One turning vector, and how many ticks it has turned:
The counts run from 0 to 30.
11  -11  13  -1  6  -13  21  0  35  -6  -16  10  -15  1  -8  -10  18  -5  3  14  -14  2  -7  14  -6  2  14  -16  -35  3  0  4  -30
11
12  -11  12  -7  8  -16  16  3  29  9  -21  19  -7  1  -16  1  18  0  -2  18  -12  -4  -11  -1  -16  14  28  -6  -19  0  -9  6  -35
22
10  -12  16  12  6  10  13  3  28  -11  -7  1  -10  -3  -16  -18  14  -16  8  8  -6  10  -7  14  -14  0  11  -13  -41  10  8  -1  -27
1
9  -11  19  -6  6  -9  24  10  33  -8  -7  5  -6  -5  -12  -7  19  -4  4  21  -13  12  -7  13  -4  -1  18  -9  -32  0  -4  2  -34
13
8  -12  22  1  4  -18  16  2  29  13  -19  23  -6  -7  -17  -4  15  1  -3  17  -19  -2  -12  -3  -18  12  28  -8  -25  -3  -11  5  -27
23
14  -11  12  3  10  -3  12  6  34  -15  -10  -8  -9  -5  -14  -17  23  -11  1  18  -4  11  -8  14  -11  1  15  -14  -36  3  1  2  -36
8
14  -12  19  0  9  -6  15  3  27  18  -20  10  2  -1  -22  2  16  0  -5  17  -7  5  -11  -7  -19  19  31  1  -14  -5  -16  1  -29
27
17  -10  10  -6  6  -14  15  4  31  -2  -16  3  -9  1  -14  -4  19  -3  -4  20  -9  3  -10  12  -9  6  26  -9  -22  2  -6  2  -41
15
14  -14  13  8  8  10  6  2  29  -13  -9  -4  -6  -2  -16  -17  17  -16  6  10  3  12  -5  13  -13  0  15  -11  -39  9  10  1  -33
2
15  -14  7  6  2  -1  7  4  29  -7  -18  2  -10  3  -12  -18  18  -14  4  10  -4  4  -6  19  -14  2  12  -16  -34  16  12  2  -33
4
7  -12  15  -4  5  -13  22  2  33  -6  -9  9  -12  -3  -10  -10  17  -3  5  14  -18  4  -11  12  -6  -1  17  -11  -36  4  -4  5  -29
12
15  -13  9  -1  6  -5  12  5  31  -5  -14  -3  -12  -1  -17  -14  23  -11  1  16  -1  2  -9  16  -8  4  15  -13  -30  4  4  5  -39
9
10  -9  15  12  5  8  9  2  26  -9  -9  7  -9  -2  -11  -18  10  -13  11  3  -8  8  -7  13  -14  -4  12  -18  -47  9  12  4  -29
0
7  -13  14  -3  9  -14  18  3  30  3  -15  15  -9  -4  -11  -5  18  0  0  17  -18  -3  -12  7  -12  3  22  -9  -26  0  -4  4  -29
17
9  -7  24  -2  4  -12  23  -2  25  13  -10  17  0  -8  -17  0  14  2  0  15  -22  5  -11  -4  -11  10  32  -5  -28  -8  -12  2  -25
24
13  -8  17  -2  10  -11  16  4  32  12  -20  6  -4  0  -16  0  18  1  -5  20  -9  2  -14  -2  -12  7  32  -5  -15  -2  -8  1  -38
21
4  -16  29  3  3  -5  13  -3  23  13  -12  21  2  -8  -25  -3  9  -8  -2  9  -22  6  -13  -12  -20  9  33  -2  -26  -4  -14  1  -17
30
7  -10  26  -1  6  -9  18  1  28  13  -13  12  3  -10  -21  -1  12  -1  -2  18  -15  9  -10  -3  -15  10  31  -2  -18  -7  -18  1  -27
25
14  -11  26  0  7  -7  14  3  29  14  -13  11  2  -1  -24  0  18  -1  -4  20  -7  10  -8  -6  -16  15  33  3  -15  -5  -17  -1  -31
26
12  -14  10  -3  10  -16  15  3  34  5  -20  8  -10  2  -11  -6  17  -2  2  18  -14  -4  -9  8  -11  9  22  -12  -25  4  -5  4  -40
16
9  -13  25  -3  5  -9  22  7  35  1  -7  10  -3  -6  -15  -3  20  -6  2  24  -13  10  -14  1  -7  4  24  -5  -26  -4  -8  1  -29
19
11  -15  7  5  3  -5  13  2  30  -12  -14  11  -13  4  -14  -17  17  -11  4  5  -11  2  -10  15  -9  -2  13  -18  -40  11  9  6  -34
5
12  -15  8  -1  6  -10  9  6  30  -6  -21  5  -13  0  -11  -9  19  -7  5  15  -8  -1  -8  14  -7  5  17  -14  -30  6  5  8  -37
10
10  -13  15  5  5  -4  14  3  29  -11  -8  10  -12  0  -13  -14  19  -9  12  9  -14  9  -7  10  -7  -2  13  -17  -40  9  6  6  -30
6
8  -11  21  -6  6  -17  24  4  33  1  -11  10  -10  -6  -11  -6  19  -3  2  16  -17  1  -17  1  -9  4  21  -11  -30  -3  -6  8  -28
18
13  -10  16  2  1  -5  17  6  32  -12  -10  2  -9  -3  -17  -16  22  -12  6  14  -10  13  -10  12  -9  -7  15  -14  -39  7  1  2  -31
7
6  -13  23  5  1  -6  11  -3  24  21  -18  25  -2  -5  -19  2  10  -3  1  12  -20  -2  -12  -6  -22  16  27  -3  -24  0  -14  0  -17
29
15  -11  10  9  7  6  6  7  28  -13  -14  -3  -6  1  -15  -14  19  -14  7  12  2  8  -9  16  -16  0  13  -14  -35  10  11  4  -36
3
15  -12  20  -3  8  -13  17  6  29  3  -12  4  -3  -4  -16  -5  22  1  -2  19  -10  7  -12  -1  -8  6  30  -4  -17  -4  -11  2  -35
20
10  -13  18  2  4  -11  12  1  24  20  -22  19  -2  -3  -22  5  13  -5  -1  12  -12  -3  -8  -3  -29  19  34  0  -20  1  -6  3  -28
28
14  -13  17  -5  9  -10  18  9  35  -1  -10  0  -10  -7  -11  -11  23  -5  -4  22  -5  10  -10  7  -4  0  21  -7  -26  1  -6  2  -36
14
